rotation ticks, each row followed by its count of ticks
The counts run from 0 to 230.
 81 170 165  74 108  90 111 165 161 134 114 116 110 142 159 184 147 110  95  92 154 104 127 125 106 116 105 151 107 110 118 150 131 131 133 143 151 143 134 127 103  84 145 129  87 123 100 119  94  90 113  85 115 144 126 141 169 108 126 155 162 171 172 105 152 108 144 114 139 115  84 : 183
 82 114 143  94 118 159 113 159 129 127 139 119  84 132 162 127 134 124 115  77 160 125 161 110 125 127 147 144 131 129  78 113 119  97 132 200 119  88 117 109 125 111 112 120 101 108 158 163  57  92 113 111 135 121 156 142 156 100 114 155 177 115 180 105 133  95 154 133 154 124 125 : 192
 86 154 132 112 115 125 114 141 119 143 126 132  96 150 146 164 109 115 102  97 128 106 114  97 108 128  85 117  79 155 114 138 136 121 141 158 112 120  91 114 112 127 133 150  79 118 139 147  95  62 103 111  91 114 127 116 173  75 125 157 162 106 200 117 152  89 134 137 130 138 122 : 167
 88 128 150  78 121 168 133 170 130  98 127 114  98 122 160  93 131 142  88  44 161 141 136  66 131 154 146 121 137 142 106 132 146 111 135 182 120 114 135  99 111  87  76 110  83 104 124 139 118 112 109 112 148 145 131 131 153 135 110 138 170 107 148 149 130 123 120 136 142 115 128 : 154
 81 133 146  85 111 135 112 165 134 118 130 122 106 101 155 145 118  99 106  78 133 120 126  71 112 168 152 125 113 156  75 134 115  86 126 194 110 112 118 114 120  88 113 119  90 127 151 156  91 101 136 101 132 107 132 107 162 126 101 139 168 112 172 138 141  94 133 157 152 115 122 : 93
123 131 128  94  89 179  85 133 164  98  81 115  76 141 149 141 152 105 112  79 153 103 145 129 112 127 103 150 150 130 126 109 170 134 125 145 142 149 133 131  95  88 136 141  62 147 128 161 100  85  81 107  98 120 105 113 170 132 146 158 129 148 142 124 103 123 148 109 130 133 102 : 42
 96 151 131 107 119 132 105 155 143 114 134 127 110 130 132 147  92 143  88  84 101 153  97 105 101 140 105 128  96 152 105 116 158 122 125 156 119 134 117  95 111  98 134 129  74  88 136 144 120  60 118  99 114 140 103  93 188  73 144 114 176 140 164 132 153 100 135 113 153 111 135 : 69
100 132 145 100 131 174  99 133 130 120 110 122  86 137 162 115 115 152  87  88 127 129 110  73 113 134 130 124 127 172 102 133 115 125 135 176  94 111 117 107  97 116  85 123  90 112 135 175  89  69 110 131 121 135 115 108 139  84 119 129 163  73 167 167 157 103 129 149 132 128 144 : 113
 86 125 144  80 113 183 102 158 164 118 118 105  90 106 170 146 123 131 101  88 119 146 144 126  98 174 153 149 139 131  96 111 137 115 109 169 132 108 145 111 124  88 128 101  82 103 143 159  78  90 104 107 136 151 125 102 166 109 141 115 155 140 136 125 127 101 163 124 162 114 128 : 134
 96 137 131 110 137 141 114 155 131 112 140 121 108 144 135 135 103 170  87  59 114 161 100 115 118 127 108 139 115 163 116 115 159 120 130 176 120 124 118  84 110 113 112 132  76  75 143 148 116  57 119 106 129 164 120 117 170  66 136 119 183 125 166 130 151 109 125 115 148 124 135 : 70
 57 139 169  67 129 155 114 171 145 144 127 107 102 104 183 156 133 126  91 109 135 109 137 100  98 156 154 136 122 121  92 149  91 113 129 168 135  98 140 116 117  96 119  99 104 103 125 143  80  98 125 115 150 141 131 122 148 109 111 127 167 117 173 129 149  88 148 149 157  98 134 : 74
 79 147 159  86 114 147 105 165 147 126 132 111 102 105 194 145 132 104  89 106 129 122 128  92 102 161 157 134 127 135  93 147 103 118 108 173 110  99 118 127 119  94 105 106  91 121 153 144  73  94 138 108 135 143 114 114 143 102 111 142 148 120 182 138 154  86 158 167 143 116 133 : 75
 97 151 140  93 137 150 100 159 158 144 124 123 108 112 124 140 126 153  70  67 128 139 106 118 109 153 126 153 103 134 112 121 158 115 123 178 141 124 139 100  92  89 137 135  95  80 118 151 100  72 130 128 156 145 132 117 167 107 124 102 194 136 143 131 141 106 119  96 168 107 131 : 189
127 146 128 102 100 154 106 134 150  70  93 122  84 161 163 130 135 140 106  62 145 131 119 100 127 115  90 128 137 146 140 127 173 133 130 133 124 153 114 116 100  90 106 132  53 139 127 138 125  81  79  83  93 160  94 124 169 113 139 170 133 127 147 140 119 135 138 128 109 136 105 : 161
 89 158 158  93 117 104 105 138 129 147 103 132  81 171 157 162 142 131 101  91 154  97 119 110 123  87  86 137 104 134 124 143 129 142 145 134 130 132 114 125  98 126 131 146  91 125 106 147  84  71 100 104  97 131 130 152 151  85 121 167 153 123 198 111 150 106 127 131 118 128 104 : 65
 85 126 147  96 127 157 121 171 127 147 148 127  91 126 160 117 141 139  89  63 150 133 152 115 119 136 140 138 116 123  97 111 145  97 124 195 123  92 128 104 116 110 104 127  93 100 145 141  75  89 128 126 144 147 155 139 161  97 105 147 179 125 177 104 151 100 133 127 149 140 131 : 191
 96 130 146  85  96 132 114 131 146  86  84 126  83 174 154 152 141  94 131  91 174  91 126  99 132 107 111 133 135 145 110 142 134 121 146 140 122 151 112 130  98 102 126 129  81 156 114 162 106  95  86  79  88 100 101 129 155 120 131 186 145 126 173 133 118 120 144 129 127 119  90 : 102
 79 138 142  97 118 113 128 154 108 122 131 127 102 155 148 151 100 128 105  86 138 134 113  88 124 117 102 127  96 158  93 133 123 109 145 172 105 115  96  98 121 132 119 129  86 101 141 146 103  76 124  85 111 128 127 138 162  75 126 163 191 109 189 113 153  94 141 140 144 116 125 : 10
102 137 135 104 132 145  90 138 160 125 112 124  99 125 118 161 114 149  88  88 122 127 100 111 109 137 116 162 112 141 103 120 152 123 121 163 130 140 130 105  90 104 149 126 107  78 119 184  98  57 115 134 140 136 117 108 168  87 138 105 191 136 137 134 129 109 118  88 167 107 119 : 188
 86 148 152  66 107 167 128 171 144 102 131  87  95 121 194 125 133 137  93  74 132 136 154 109 108 159 126 121 137 110 120 136 134 123 130 136 125 110 146 122 119  89  89  99  62 118 121 119 114 117  86  82 127 171 117 124 167 126 131 135 143 129 157 125 127 107 160 139 136 120 123 : 117
 94 129 162  79 100 125 109 143 149  77  82 116  86 172 188 158 145 130 117 109 159 113 116  87 134  98 129 149 156 142 111 150 110 137 140 134 127 142 124 121  96 113 104 117 105 140 116 149 100  88  88  88 104 152  91 136 132  89 128 170 145 125 165 138 136 128 146 139 113 108 100 : 120
 88 157 164  68 115 157 108 155 129 124 113 107  90 107 200 129 136 103  81  97 137 102 128  76  97 155 129 112 122 131 110 170 106 132 129 152 106 112 135 130 105  90  84 106  77 142 122 128 101 101 106 109 128 149 103 119 140 129 100 144 132 102 176 159 151  95 136 175 122 132 130 : 57
 60 125 156  88 125 128 121 155 122 125 118 122  87 162 147 152 115 153 114  95 141 128 113  84 126  97 132 143 121 157  96 130 102 113 149 174 113 124 115  99 112 137 135 113 114  83 137 172  88  79 105 107 138 117 131 141 152  64 131 136 190  97 169 123 137 106 134 113 144  99 124 : 229
105 152 132  92 111 165  83 126 153 139  95 128  82 132 100 144 128 134  87  78 135  95 103 112  98 131  92 141  89 139 113 139 166 127 133 157 133 150 133 111  92 100 168 143  85  97 102 177 108  69 104 130 128 112 123 111 172 122 130 118 171 118 147 139 132 116 108  90 150 122 124 : 206
102 140 144  96 110 118 105 141 127 148  99 145  82 162 124 143 142 130 110  82 172  85 111  86 129  88  91 136  95 152 114 137 132 128 156 173 119 136 107 115  87 119 138 146 100 124 110 172  99  77 120 125 108 108 136 151 145 104 108 166 174 100 178 134 145 118 103 117 129 122 112 : 47
 70 146 170  58 111 156 118 162 141 131 103 102  89 115 180 128 140 124  89 100 150 101 131  77 110 146 149 123 130 128 105 161  84 121 136 156 116 107 145 121 108  91 104 101  96 122 101 148 101 121  97 108 143 132 115 123 133 140 105 124 156  91 159 152 150 107 130 152 139 105 122 : 56
130 138 124 109  95 134  99 142 162  91 104 121  94 152 135 139 146 120  99  61 152 121 130 132 123 111  93 136 123 136 120 101 193 118 116 167 132 153 118 116  97  85 123 155  57 131 132 145 108  67 114  96  86 136 114 129 173 119 140 175 145 160 156 107 124 119 144 110 138 141 101 : 143
126 138 126 107 103 115  84 123 139  99  82 140  84 159 126 146 131 109 104  74 157  98 104  82 124 100  96 141 113 158 111 124 150 125 136 163 124 160 111 124  79 107 134 156  90 133 120 179  97  60 115 118  91 112 113 119 156 109 113 166 172 117 175 142 133 122 113 120 121 124 102 : 204
 81 160 136  95 110 120  89 136 150 145 104 120  90 136 137 187 111 117 101 125 108 100 106 118  91 127  94 144  92 147 104 139 122 127 134 141 118 137 115 122 106 117 170 129  83 113 117 164  95  69 100 104  98 105 115 109 174  82 144 141 163 126 180 116 138  90 145 118 151 109 117 : 67
 96 107 138  91 108 179 117 151 136  93 128 109  79 134 167 110 139 132 118  59 161 144 159 106 131 137 169 140 150 135 101 104 150  92 131 197 124 102 122 105 113 102  92 112  82 108 156 159  95 101 105 103 128 135 142 132 158 112 123 149 171 116 153 126 121 115 149 127 151 126 128 : 35
107 163 143  78  95 164  93 147 166 101  93 104  88 114 164 144 133  96  94  91 135  96 122 101  88 163 115 115 122 135 121 153 134 121 125 130 118 138 128 137 103  68 114 117  54 150 111 141 110 104  93  91 112 139  88  96 159 147 124 149 125 130 165 155 131 113 145 153 131 129 112 : 159
